[[130 129 134 128 130 134 130 130 130 129]
 [134 135 129 141 130 131 130 130 131 156]]
->
[[130 134 130 130 130]
 [134 129 130 130 131]]

[[130 137 133 126]
 [117 116 152 133]
 [105 110 144 125]
 [126 126 129 131]
 [133 125 138 131]]
->
[[130 133]
 [117 152]
 [105 144]
 [126 129]
 [133 138]]

[[127 114 136 137 118 124 135  99]
 [127 128 127 129 130 129 127 127]
 [118 124 127 131 125 129 122 140]
 [127 129 128 130 129 128 127 127]
 [128 127 127 129 129 128 128 126]
 [119 133 125 121 132 117 128 129]
 [ 99 123 125 117 127 107 136 132]
 [121 128 126 126 135 114 126 130]
 [127 131 127 130 129 129 127 128]
 [127 128 129 130 129 127 126 128]
 [129 129 128 129 129 128 128 127]]
->
[[127 136 118 135]
 [127 127 130 127]
 [118 127 125 122]
 [127 128 129 127]
 [128 127 129 128]
 [119 125 132 128]
 [ 99 125 127 136]
 [121 126 135 126]
 [127 127 129 127]
 [127 129 129 126]
 [129 128 129 128]]

[[134 140 137 133 119 138 131]
 [129 148 127 127 114 155 134]
 [123 116 125 125 138 112 126]
 [122 120 120 124 136 119 126]
 [135 139 129 123 131 129 140]
 [124 138 139 129 120 131 121]
 [137 117 135 126 130 117 134]
 [129 105 124 135 124 115 102]
 [125 106 121 123 145 134 141]
 [132 148 132 135 111 122 113]
 [133 148 130 136 111 120 111]
 [131 152 127 132 111 131 112]]
->
[[134 137 119 131]
 [129 127 114 134]
 [123 125 138 126]
 [122 120 136 126]
 [135 129 131 140]
 [124 139 120 121]
 [137 135 130 134]
 [129 124 124 102]
 [125 121 145 141]
 [132 132 111 113]
 [133 130 111 111]
 [131 127 111 112]]

[[134 130 117 128 135 115 122 150 128 128 136 132]
 [128 129 140 125 130 126 129 131 135 130 119 127]
 [132 137 130 127 131 135 118 129 123 125 134 140]
 [125 129 128 127 140 135 125 126 126 129 123 132]]
->
[[134 117 135 122 128 136]
 [128 140 130 129 135 119]
 [132 130 131 118 123 134]
 [125 128 140 125 126 123]]

[[141 143 146 134 149 129 139 133 119 114 145 130 132 131 129]
 [123 121 141 121 127 119 121 101 127 140 117 141 124 126 125]]
->
[[141 146 149 139 119 145 132 129]
 [123 141 127 121 127 117 124 125]]

[[133 143 119 106 136 124 129 134 136 116 121]
 [125 137 135 129 122 129 154 126 126 148 120]]
->
[[133 119 136 129 136 121]
 [125 135 122 154 126 120]]

[[133 147 153 136 151 135 129]
 [140 114 116 129 147 116 152]
 [105 149 114 133 139 108 148]
 [149 143 115 137 134 134 135]]
->
[[133 153 151 129]
 [140 116 147 152]
 [105 114 139 148]
 [149 115 134 135]]
---
[[131 133 138 129 126 125 132 129 134]
 [134 126 144 141 122 126 132 142 129]
 [126 122 140 119 126 146 125 140 120]
 [125 144 123 136 127 122 134 122 104]
 [117 136 122 134 121 126 130 116 143]
 [134 136 120 142 142 117 136 151 138]]
->
[[138 151 136 117 142 142 120 136 134]
 [143 116 130 126 121 134 122 136 117]
 [104 122 134 122 127 136 123 144 125]
 [120 140 125 146 126 119 140 122 126]
 [129 142 132 126 122 141 144 126 134]
 [134 129 132 125 126 129 138 133 131]]

[[121 133 134 133 124]
 [136 119 132 134 127]
 [110 131 102 124 109]
 [119 138 137 122 127]
 [144 131 121 127 126]
 [138 128 111 124 128]
 [146 126 123 123 117]
 [125 127 139 134 127]
 [130 126 124 131 114]
 [132 131 122 128 128]
 [141 125 126 127 120]
 [133 130 119 119 120]]
->
[[120 119 119 130 133]
 [120 127 126 125 141]
 [128 128 122 131 132]
 [114 131 124 126 130]
 [127 134 139 127 125]
 [117 123 123 126 146]
 [128 124 111 128 138]
 [126 127 121 131 144]
 [127 122 137 138 119]
 [109 124 102 131 110]
 [127 134 132 119 136]
 [124 133 134 133 121]]

[[127 139 124 123 135 137 133 113 108 135 143]
 [148 107 126 115 107 114 150 151 144 129 129]
 [105 151 145 138 148 135 127 132 151 120 115]
 [110 115 133 135 111 140 114 148 115 111 110]
 [150 132 109 127 147 109 143 145 125 151 112]
 [113 128 111 127 124 120 121 138 109 144 125]]
->
[[125 144 109 138 121 120 124 127 111 128 113]
 [112 151 125 145 143 109 147 127 109 132 150]
 [110 111 115 148 114 140 111 135 133 115 110]
 [115 120 151 132 127 135 148 138 145 151 105]
 [129 129 144 151 150 114 107 115 126 107 148]
 [143 135 108 113 133 137 135 123 124 139 127]]

[[123 137 128 128]
 [128 129 116 117]
 [126 157 144 128]]
->
[[128 144 157 126]
 [117 116 129 128]
 [128 128 137 123]]

[[131 124]
 [131 114]
 [113 149]
 [109 146]
 [136 122]
 [128 152]]
->
[[152 128]
 [122 136]
 [146 109]
 [149 113]
 [114 131]
 [124 131]]

[[106 109 119 106 116]
 [141 140 139 157 130]
 [109 116 132 104 129]
 [129 130 125 132 125]
 [120 118 126 116 122]
 [121 127 122 125 126]
 [118 125 127 115 120]
 [113 125 138 123 135]]
->
[[135 123 138 125 113]
 [120 115 127 125 118]
 [126 125 122 127 121]
 [122 116 126 118 120]
 [125 132 125 130 129]
 [129 104 132 116 109]
 [130 157 139 140 141]
 [116 106 119 109 106]]
